Questions about the matrix below. Rows and columns are numbered from 0.
1) What is the entry just left of -6?
2) What is the entry in row 0 and column 0?
3) What is the entry in row 1 and column 0?
4) What is the entry in row 0 and column 2?
5) What is the entry at row 2, column 2?
6) What is the entry just right of 12?
7) What is the top entry of the column that holds the largest entry?
8) What is the entry in the bottom-left corner?
[[-44 -14  55 -22   8  59]
 [  4  -5  -6  11  12   5]
 [  1  -2   0   3   2   3]]
1) -5
2) -44
3) 4
4) 55
5) 0
6) 5
7) 59
8) 1

[[ -6 -20  -1   7  -3  27  26  32  28 -13  20  33]
 [ -9 -33  -2  12  -5  45  43  53  46 -22  34  56]
 [ -3  -3   3   0  -4  -3  -4   1  -3   4   4   2]
 [ -1  -4   0   2  -1   6   5   7   6  -3   5   8]
 [ -1  -1  -1   3   2   1   3  -2   1  -2   0   0]
 [ -6  -5   5   1  -7  -5  -7   2  -5   7   7   3]
 [-13 -11  12   2 -15 -11 -16   4 -11  15  14   6]
 [ -5 -16  -1   6  -3  22  21  26  22 -11  16  27]
 [ -8 -26  -1   9  -4  37  35  42  37 -19  27  45]
 [  0  -1  -1   2   1   1   2   0   0  -2   0   0]
 [ 24   3 -12   9  -5  16 -10 -11   4   7 -23  -6]
 [-19 -16  18   2 -22 -16 -23   6 -16  22  21   8]
 [  0  -2   2  -1  -1   0  -1   0  -2   0  -1  -1]]
Rows and columns are numbered from 0.
The entry directly below 20 -> 34
The entry directly below the largest entry?
A: 2
The top entry of the column that holds the largest entry -> 33
The entry in row 0 and column 2?
A: -1
The entry directly below the smallest entry?
A: -3
The entry in row 1 and column 0?
A: -9
The bottom-left entry?
A: 0
The entry at row 2, column 0: -3
The entry just right of 24: 3
The entry at row 2, column 2?
A: 3
The entry at row 0, column 1 is -20
The top-left entry?
A: -6
The bottom entry of the column that holds the smallest entry?
A: -2
The entry in the bottom-right corner is -1
The entry in row 1 and column 1?
A: -33

X =
35,-1,-34,37,63,-25,49,-34,24,-49,19,21,4,-8
21,-8,-20,4,7,-16,-7,4,16,-26,1,13,10,-49
15,23,11,41,15,16,19,28,-13,8,39,22,-34,56
Counting starts at 0.
The entry directly below -20 is 11
What is the entry in row 1 and column 0?
Answer: 21
The entry in the bottom-right corner is 56
The entry directly below 1 -> 39
What is the entry in row 0 and column 1?
Answer: -1
What is the top-right entry?
Answer: -8
The entry in the bottom-left corner: 15
The entry in the top-left corner: 35
What is the entry just right of -13?
Answer: 8
What is the entry at row 1, column 2?
Answer: -20
What is the entry directly below the largest entry?
Answer: 7
What is the entry just left of the largest entry?
Answer: 37
The entry in row 0 and column 2: -34
The top entry of the column that holds the largest entry is 63
What is the entry directly below 7?
Answer: 15

Questions about the grid below. Rows and columns are numbered from 0.
1) Give the entry in the top-left corner.
2) Give the entry in the bottom-right corner.
3) Give the entry in row 1 and column 0.
4) Give the top-right entry.
5) Give the entry directly above -24.
[[ -9   2  16  11  16   1   2  13]
 [-58  60  13  27 -58  -4 -42 -31]
 [  9  20 -14   1   1  -2 -24 -36]]
1) -9
2) -36
3) -58
4) 13
5) -42

W =
[[-13  39  22  16   7  24  -4  58  28 -38]
 [ 11 -32  54  25  49 -13 -40  38  30 -18]
 [ 37 -43  46  11   0   7   3 -20  -9 -49]
 [-35 -26  43  51 -43   5  19 -52 -10  25]
 [-21 -11 -38 -50  20 -27 -10  26 -57  36]
 [ -3  52  -9 -34 -19  56 -38  43 -14  12]
 [ 23 -39 -22 -46  37  37  -1 -24   2 -48]
 [ 46 -58  40 -49  14 -24  -5  14  -5 -23]
 [  6  32 -40  48   6 -53 -20  20   5  58]]
Rows and columns are numbered from 0.
What is the entry in row 0 and column 1? 39
The entry in row 1 and column 0 -> 11
What is the entry in row 0 and column 2? 22
The entry in the bottom-right corner is 58
The top-right entry -> -38
The entry in the top-left corner -> -13
The entry directly below 39 is -32
The entry directly above 49 -> 7
The entry just right of -46 is 37
The entry at row 2, column 0 is 37
What is the entry in row 2 and column 1? -43
What is the entry directly below the smallest entry? 32
What is the entry just right of 38? 30
The entry in the bottom-left corner: 6
What is the entry just right of -32? 54
The entry just left of -26 -> -35
The entry just left of 3 is 7
The entry directly above 23: -3
What is the entry just right of 2? -48
The entry directly below -48 is -23
What is the entry just left of 0? 11

m =
[[-0.01  0.03  0.03  0.03  0.01 -0.01  0.00  0.03  0.02  0.01]
 [ 0.20 -0.23 -0.01 -0.07  0.15  0.10  0.21  0.15  0.07  0.10]
 [ 0.12 -0.12 -0.02 -0.04  0.03  0.09  0.12  0.05 -0.03  0.11]
 [-0.11  0.11  0.07  0.08 -0.06 -0.03 -0.06  0.01 -0.02  0.00]
 [ 0.18 -0.15 -0.05 -0.06  0.07  0.11  0.14  0.04 -0.02  0.11]
 [ 0.18 -0.15 -0.05 -0.06  0.07  0.11  0.14  0.04 -0.02  0.11]
 [ 0.16 -0.12 -0.03 -0.04  0.06  0.10  0.12  0.04 -0.03  0.10]
 [ 0.15 -0.13 -0.03 -0.04  0.06  0.10  0.13  0.05 -0.03  0.11]
 [ 0.11 -0.08 -0.01 -0.02  0.02  0.09  0.10  0.03 -0.05  0.09]
 [-0.03  0.08  0.02  0.04 -0.05 -0.02 -0.05 -0.02 -0.02  0.01]
 [ 0.10 -0.08 -0.01 -0.01  0.03  0.10  0.10  0.04 -0.05  0.10]
 [ 0.19 -0.22  0.00 -0.06  0.16  0.10  0.21  0.15  0.08  0.09]
 [-0.11  0.12  0.04  0.07 -0.10 -0.03 -0.07 -0.02 -0.05  0.01]
 [-0.13  0.17  0.06  0.10 -0.09 -0.03 -0.11 -0.05 -0.06 -0.01]
 [-0.01  0.04  0.03  0.03  0.00 -0.02 -0.01  0.02  0.02  0.00]
 [ 0.15 -0.12 -0.03 -0.04  0.07  0.10  0.12  0.04 -0.03  0.10]]
Counting starts at 0.
Find the entry in the bottom-right corner.
Answer: 0.10
Find the entry in row 2 and column 1.
Answer: -0.12
The entry in the top-left corner is -0.01
Find the entry just right of the smallest entry.
Answer: -0.01
The entry in row 0 and column 1: 0.03
Find the entry in row 2 and column 2.
Answer: -0.02
The entry at row 2, column 0 -> 0.12
The bottom entry of the column that holds the smallest entry -> -0.12
The top-right entry is 0.01
The entry in row 1 and column 0: 0.20
The bottom-left entry is 0.15
Find the entry at row 0, column 2.
Answer: 0.03

arr =
[[122 162 172  50 191  95 175 145  74]
 [136 160 202  98 203 189 177 103 191]
 [140 178 173  52 175  71 169 147  87]
 [175 172 177 160 134 164 137 102 247]
 [ 90  84  83 132 132 129 128 167  31]
 [ 73  69 104 135 167 196 144 147  62]
 [ 76  67  95 140 156 185 138 151  54]
 [136 145 188 130 188 212 164  98 212]
 [ 79  86 141 117 199 221 165 128  99]
 [ 98 131 170  63 214 157 182 134  80]
 [ 92 112 127  80 175 121 159 159  30]]
Give the smallest entry in the last column.
Answer: 30
The entry in the top-right corner: 74
The bottom-left entry -> 92
Give the fourth entry, reading row by row.
Answer: 50
The first entry in reading order -> 122
Give the smallest entry in the first column.
Answer: 73
Give the largest entry.
Answer: 247
The 2nd entry from the end, reading row by row: 159
The entry just right of 157: 182
The second entry on the diagonal from the top-right corner: 103
The second entry on the main diagonal -> 160
Give the largest entry in the last row.
Answer: 175
Give the entry just left of the largest entry.
Answer: 102
The 3rd entry on the main diagonal -> 173
Give the entry directly below 130.
Answer: 117
Give the entry directly above 131.
Answer: 86
Give the entry just right of 104.
Answer: 135
Give the first entry of the largest entry's row.
Answer: 175
The second smallest entry -> 31
Give the entry just right of the centre entry.
Answer: 196
The median entry: 138
The entry at the centre is 167
The 5th entry, reading row by row: 191
The entry directly above the smallest entry -> 80
The entry just left of 156 is 140
The entry directly below 182: 159
The entry directly below 62 -> 54
The second largest entry -> 221
Give the fourth entry from the end, reading row by row.
Answer: 121
The entry directly below 137: 128

data = [[-65, -19, 31, -6, 19, 9, 12, -24, -28, -39], [-34, -29, 25, 3, 17, -28, 40, -30, -3, -39], [19, 9, 4, 45, 30, -44, 24, 12, 4, -1], [34, -12, 30, 30, -61, 32, 12, 40, -29, 36]]
The entry just right of the largest entry is 30
The entry just left of -6?
Answer: 31
The entry just left of the largest entry is 4
The minimum: -65
The entry just right of 25?
Answer: 3
